Look-ups in named tables: a row name and a column name give one cell, copied from the table.

bimez:
          ruda  zuseb    guk    fas    bok    nor    tak   vunu    zan  rulepi
favaba   50.40  65.02  68.62  47.49  54.87  33.86  46.36  73.84  59.44   39.02
tur      45.99  57.51  65.85  67.76  70.47  46.36  60.65  52.73  34.64   43.51
ganatov  46.42  62.61  44.98  66.21  63.14  35.30  54.26  41.17  51.92   58.26
mim      56.51  56.99  59.89  29.32  35.53  61.06  48.76  67.19  58.70   51.25
sul      68.79  68.54  60.16  75.48  66.86  50.89  47.13  48.32  46.89   55.06
miv      41.42  55.00  76.00  36.03  69.77  54.87  51.36  41.71  57.32   55.85
vela     47.51  45.95  36.68  72.13  43.01  46.14  61.46  35.07  60.63   69.78
vesemal  41.38  82.89  54.88  45.44  20.62  54.78  58.88  69.14  56.00   57.11
fuda     63.29  39.78  42.72  46.64  56.72  69.53  53.02  75.82  51.29   32.54
kel      50.46  89.07  32.06  39.26  67.66  61.98  54.04  38.99  37.75   41.66

ganatov, zuseb: 62.61
miv, bok: 69.77
miv, fas: 36.03
tur, vunu: 52.73
sul, zuseb: 68.54
sul, fas: 75.48
mim, nor: 61.06
mim, zuseb: 56.99
favaba, vunu: 73.84
tur, ruda: 45.99
vesemal, nor: 54.78
Row with the largest nor: fuda

git:
|  | lav | kolasa | gaka | gupupa |
|---|---|---|---|---|
| dubov | -0.457 | -0.236 | -0.854 | 0.330 |
| zapad | -0.374 | 0.418 | -0.738 | -0.060 |
| sop | -0.517 | 0.447 | -0.855 | -0.115 |
| vuroseb | 0.177 | -0.044 | -0.358 | 0.435 |
| togi | -0.284 | -0.412 | -0.744 | 0.501 |
| kuf | -0.484 | 0.099 | -0.854 | 0.127 |
| lofef | 0.010 | -0.284 | -0.507 | 0.492 |
| tebasut | -0.452 | -0.240 | -0.856 | 0.345 |

gupupa of kuf: 0.127
gaka of zapad: -0.738
gupupa of lofef: 0.492
kolasa of dubov: -0.236
gupupa of vuroseb: 0.435
gaka of vuroseb: -0.358

Table talora
cols = lemi, vugunog, mozo, nam, ped, babul, mipo
resek: [66, 70, 74, 75, 75, 76, 76]
keben: [77, 67, 73, 117, 89, 90, 79]
temita: [69, 70, 74, 72, 78, 77, 73]
zozekef: [68, 63, 68, 98, 75, 74, 68]
luvob: [68, 64, 98, 92, 107, 77, 88]
satufi: [70, 72, 81, 73, 85, 81, 81]
bel: [82, 92, 125, 193, 159, 128, 141]
simim: [70, 69, 73, 68, 77, 75, 70]
simov: [70, 91, 107, 118, 115, 111, 133]
padize: [71, 76, 84, 88, 97, 89, 93]
netav: [86, 91, 70, 80, 91, 100, 83]

What is the vugunog of simim in talora?
69
What is the ped of simim in talora?
77
What is the babul of padize in talora?
89
What is the mozo of satufi in talora?
81
What is the babul of temita in talora?
77
What is the lemi of luvob in talora?
68
What is the lemi of padize in talora?
71
What is the ped of zozekef in talora?
75
What is the mipo of simim in talora?
70
What is the babul of satufi in talora?
81
What is the mipo of zozekef in talora?
68
What is the nam of temita in talora?
72
What is the mipo of simov in talora?
133
Which row has the largest mozo? bel

zeso:
,gufibaf,pefur,zepufip,bavet
lila,234,177,251,201
gezo,245,177,242,194
zuvidun,228,163,151,77
rez,212,189,79,212
mipo,181,189,89,95
vuk,225,177,164,74
nisod,166,125,102,245
lak,229,213,93,198
netem,81,115,197,136
lel,243,160,196,93
dav,202,219,238,228
mader,244,157,187,90
guvad,64,168,133,160

What is the zepufip of mipo in zeso?
89
What is the bavet of netem in zeso?
136
What is the gufibaf of gezo in zeso?
245
What is the pefur of vuk in zeso?
177
What is the pefur of lak in zeso?
213
What is the gufibaf of nisod in zeso?
166
What is the gufibaf of lel in zeso?
243
What is the bavet of gezo in zeso?
194
What is the gufibaf of vuk in zeso?
225
What is the zepufip of dav in zeso?
238
What is the zepufip of guvad in zeso?
133
Which row has the largest pefur? dav

tunus
           pav  mogiza    fak  potab   runa  mesado  riresum    nep    sis
poz      39929   44021  47205  30042  37777   48231    51550  37667  58635
refan    48665   42283  51893  43550  73389   45571    42229  42796  32668
gifon    47075   44671  47892  57183  56616   56891    45878  77411  42292
tel      50244   53168  45717  60474  53799   44502    37165  60402  35444
gofosez  43886   34313  47441  56555  19414   29951    28656  76379  69767
rotal    48202   33632  55400  45015  60213   59858    54062  54745  52270
babelel  40416   58530  52421  64334  23615   47593    29410   9681  47027
milide   48216   37941  38319  43031  11421   39679    41316  77533  45920
dufeba   41649   81655  55053  37588  58178   41995    27999  94493  32749

riresum of poz = 51550
runa of refan = 73389
pav of babelel = 40416
mesado of poz = 48231
sis of rotal = 52270
riresum of dufeba = 27999
nep of refan = 42796
sis of gofosez = 69767
mesado of gofosez = 29951
riresum of tel = 37165
nep of babelel = 9681
runa of babelel = 23615
fak of gofosez = 47441
fak of dufeba = 55053
fak of tel = 45717
pav of milide = 48216
pav of dufeba = 41649
fak of babelel = 52421
fak of rotal = 55400
nep of gofosez = 76379

